In the data rows, 128 means zero.
Two rows play each game, the first against the second. How much does the first row win by? 10 is about a draw, 20 a big win and 0 a big loss. Wins can go round in a circle: one row can beat a second, the second a third and the third the first. Each row has two weighted sums of its numbers, A and B, taken from their middle values. A row wins by its A times the other's B, less its B times the other's A.
[128 128 147 125 118 144 156 171 117 143]
[160 165 103 146  74  73 103 133 160 147] -> 9
[145 148 164 110 114 121 132 117 128 103]
[128 163 121 141 140 131 173  78 152 125] -> 10
[160 152  98  96 130 121 160 110 117 118]
[159 129 132 135 115  96 109 147 159 154] -> 9
[156 126  83 135 123 127  84 107 123 136]
[111 136 102  83 141 165 161  74 145 121] -> 8
[108 147 115 144 111 114 136 123 170 148]
[151 141 118 136  70 107  72 142 159 129] -> 8
[181 133 163 172  65  57  28 140 105 149]
[116 143 156  85 124 135 135 147 145 146] -> 9
[176 153  97 158  89  87  62 112 141 151]
[106 127 123 126 157 163 154 165 122 159] -> 8
[123 127 172 132  89 115  95 158 146 140]
[135 129 167 155 114 136 151 139 118 136] -> 12
[134  88  80 143 144 160  81  68 150 172]
[126 147 150 125 139 140 137 115 136 114] -> 8
[121  88 191 139 134 113 113 174 119 147]
[104  99  81 165 195 162 162 113 130 128] -> 13
[168 108 115 148  81 114  65  95 141 153]
[168 169 110 109 107 109 165  95 121 122] -> 16
[155 170 112 126 135 101 166 105 156 114]
[175 177 134 124 113 107 162 160 122 140] -> 10
[103 113 117 126 196 159 163 140 176 164]
[134 126 131 133 108 142 143  86 175 152] -> 11
[ 86  80 163 169  99 128  96 116  97  78]
[144 147 106  80 104 119  95 157 104 117] -> 4
[153 109 166 135 113  81  94 169 159 164]
[169 111  53 147 134 112 106  93 187 169] -> 17
[125 129 116 113 175 129 152 199 114 142]
[177 153 122 145 150 108 181 180 156 165] -> 9
[104 145 117 117 160 179 155 157 122 143]
[110  93 128 112 169 153 120 161 104  95] -> 10
[135 116 179 200  88  67  85 141  78 118]
[125 120 134 111 151 165 124 190  95 147] -> 11
[ 99 130  92 102 188 170 198 154 140 141]
[125 113 101 168  85 132 109  81 173 109] -> 10
[166 170 120 138 121  97 178 143 119 141]
[114 140 137  63  96 156 144  83 123  98] -> 10
[ 94 120 150  98 159 176 154 178 104 117]
[ 78  81 176 166 120 131 116 136  81  63] -> 10
[153 125 155 138 102  79 116 155 153 139]
[115 129  76 119 152 116 136 134 150 135] -> 8
[132 129  89 132 152 131 156 118 204 154]
[115 159  78 143 155 149 152 112 203 151] -> 10
[134 142 159  94 114 146 109  96 112 116]
[118 118  65 132 158 141 142 108 135 131] -> 13
[127 115 176 151 143 161 151 147 130 130]
[191 189 141 106  83  70 165 130 126 113] -> 7
[123 147  77  87 146 164 171 112 156  75]
[190 134 190 150  93 110 107 165 117 149] -> 11
[117 152 131 106 146 155 153 125 151  79]
[157  93 181 118 112 107  84 165 118 131] -> 13
[149 111 119 144 144 156 121 145 109 168]
[ 93 102 158 119 185 153 116 173  91  91] -> 11
[157 146 170 169  96 101 146 149 100 143]
[116 131 136  69 150 190 137 114 148 117] -> 11
[126 144  67  89 135 122 174 130 112 128]
[175 136 154 128  95  93 112 134 135 113] -> 13
[ 96  62 157 155 143 140  79 153  74 101]
[153 142  65  95 138 139 110 139 160 120] -> 7
[158  93 114 136 128 116 104 127 143 151]
[108 137 124 134 117 161 137  91 143 120] -> 9
[112 113 117 115 202 157 165 135 129 116]
[ 78 108 141 106 174 199 186 113 188 121] -> 10
[ 93  83 124 175 139 129  81 161 119 116]
[ 98 103 120 157 128 105 136 125 122 149] -> 13
[ 97 118 184  75 160 163 131 164 101 122]
[111 112 115 176 153 141 153  92 121 104] -> 10
[116 154 109  73 124 152 139 137 128  85]
[141 140 104 146  75  94  71 133 166 179] -> 11
[155 120 147 158 115 118 156 134 130 174]
[ 87  70 178 209 144 119  85 152  37 118] -> 5
[ 90 105 172 129 128 101 114 192 105 133]
[113 155 112  86 174 146 157 149 158 133] -> 7
[156 148 139  91 103 144  93  67 124 121]
[189 159 155 152  96 123 143 169 140 144] -> 10
[144 121 188  83 143 119 124  91  82  63]
[ 90  83 162 103 199 156  99 249  19 128] -> 12
[ 74 117 145 125 151 158 131 126 123 127]
[ 53  85 110 207 162 166 148  79 106 130] -> 14
[ 74  81 182 132 146  99  89 225  70 127]
[ 60  77 131 107 204 199 132 195  99 154] -> 17
[ 60  71 128 159 146 164 105 162 127 108]
[148 154 120 142  92  70 137 117 171 166] -> 13
[161 129 119 109 128 108 132 145 113 145]
[161 156  93  82 127 125 208  87 117  98] -> 13
[135 140  94 102 157 139 133 152 130 123]
[ 93 112 114  96 161 163 129 152  90 115] -> 10
[122 114 110 120 164 211 174 108 144 157]
[147 138 143  97 151 117 130 125 118 117] -> 13
[126 111 116 117 162 156 156 158 125 166]
[184 139 129 141 111  88  61 165 165 161] -> 10
[ 95 103 137 112 170 182 137 173  90 138]
[108 109 131 133 158 157 135  95 106 121] -> 11
[155  95 150 153 100  95 105 116 115  98]
[102 102 165 189 122 117  56 160  42 123] -> 12
[108 125 145 108 147 138 136 132 117 113]
[ 80 103 103 112 186 183 141 175 123 171] -> 11
[170 117 146 125 124 137 126  89 173 128]
[114 143 133  75 145 169 146 119 156 129] -> 9
[151 131 165 102 131  96 115 188 108 111]
[118 106 121 133 131 132 125 107 136 145] -> 11
[113 122 130 193  77  90 132  74 139  85]
[118  88 176 176 113 104 118 138  89  92] -> 11
[ 69  83 114 106 180 223 170  89 192 166]
[196 100 142 158  78  64   8 136  97 145] -> 16
[108 148 160 101 134 151 174 189 104  94]
[169 160 112  96  94  81 113 170 130 123] -> 3
[117 151 102 123 166 156 149 117 160  99]
[118 136 124  89 160 160 140 118 153 137] -> 8
[ 83 105 111 226 172 117 115 142 108 137]
[139 111 130 140 129 150  95 111 152 128] -> 11
[101 101 118 179 108 163 140  30 138  86]
[ 71 112 126 140 122 139 114 162 139 143] -> 8
[101 129 143 153 123  97 128 153 134 143]
[151 152  99  87 126 144 168  84 117  97] -> 7
[174 150 145 138  83  52  66 166 135 143]
[ 81 106 136 113 198 178 142 145 119 121] -> 11
[190 187 104  88 110  68 109 189 132  93]
[ 98  72 120 147 161 132 121 148 107 126] -> 10
[151 167  78  89 131 109 128 140 150  98]
[165 148 112 144 102 128 122  86 172 125] -> 4
[143 156 107  91 102 113 150 103 129  82]
[149 122 127 175  72  94  64 128 145 125] -> 13
[165 132 188  92 110 120  48 163  95 129]
[ 92 127 116 177 109 140 131  90 149 138] -> 10
[113 116  91  78 147 162 102 149 128  97]
[127 131 140  91 103 135  79 139 105 103] -> 12
[144 160  70 155 109 102 148  84 188 138]
[ 93 134 206 133 126 142  95 190  91  95] -> 14
[193 145  84 118 125 113 123 104 163 141]
[172 134 123 112  97  90  79 145 109 165] -> 5
[112 126 145  99 137 146 141 115 136 102]
[123 124 135 114 183 142 171 157 182 126] -> 10
[156 110 133 171 161 122 166 149 105 152]
[111 100 123 165 112 124 122  93 117  84] -> 12
[149 176 115 132 120 107 120 153 185 134]
[151 137  98 144  84 103 102 136 188 161] -> 11
[ 45  51 122 170 168 174  84 163 100 104]
[160 101 163 150 121 149 123 137 129 150] -> 14
[ 94 144 159  84 125 129 129 153  85  82]
[141 152 115 100 117 113 144 121 129 144] -> 9
[ 98  87 146 200 133 130  85 121  52 131]
[ 76  93 141 138 141 188 126 111 130 114] -> 8
[173 108 141 151 121  59  59 172  82 130]
[138 150 131 128 147 125 125 122 127 108] -> 10
[142 146 127  90 139 159 112  78 130  99]
[153 157 110  80 120 125 142 132 123 116] -> 13
[157 161  96  83 121 128 109 167 148 126]
[ 95  78 172 194 112 136  91 104  88 127] -> 11
[142 116 141 153 149 146 162 162 146 136]
[103 151 110 120 152 140 198 148 132 140] -> 10
[159 108 128 157 121  72  75 145 102 131]
[171 143  82 131 142 146 163 121 183 198] -> 7
[128 133 115 146 135 105 101 127 139 125]
[139 141 106 140 120 120 125 123 176 142] -> 10
[145 141 114 104 124 143 140 117 152  92]
[170 180 115  41  86 110 173 160 126 135] -> 9
[ 45 137  92 126 128 156 180 103 207 161]
[176 122 115 133 121  83  89 141 162 159] -> 13
[105 146  96  90 172 139 152 173 107 109]
[123 146  67  95 146 157 132 105 141 129] -> 2
[132 124  81 134 116 153 102  90 133 129]
[157 125 156  92 140 124  99 132 101 127] -> 9
[131 116 128 103 170 147 133 132 137 119]
[134 122 178 136 125 108 144 155 151 111] -> 12
[ 92 116 118 204 123 148 140  52 118 129]
[108 111 105  84 178 150 149 167 120 123] -> 12
[103 113 163 113 131 157 135 125 119  97]
[135 145 134  84 144 138 119 159 172 113] -> 8
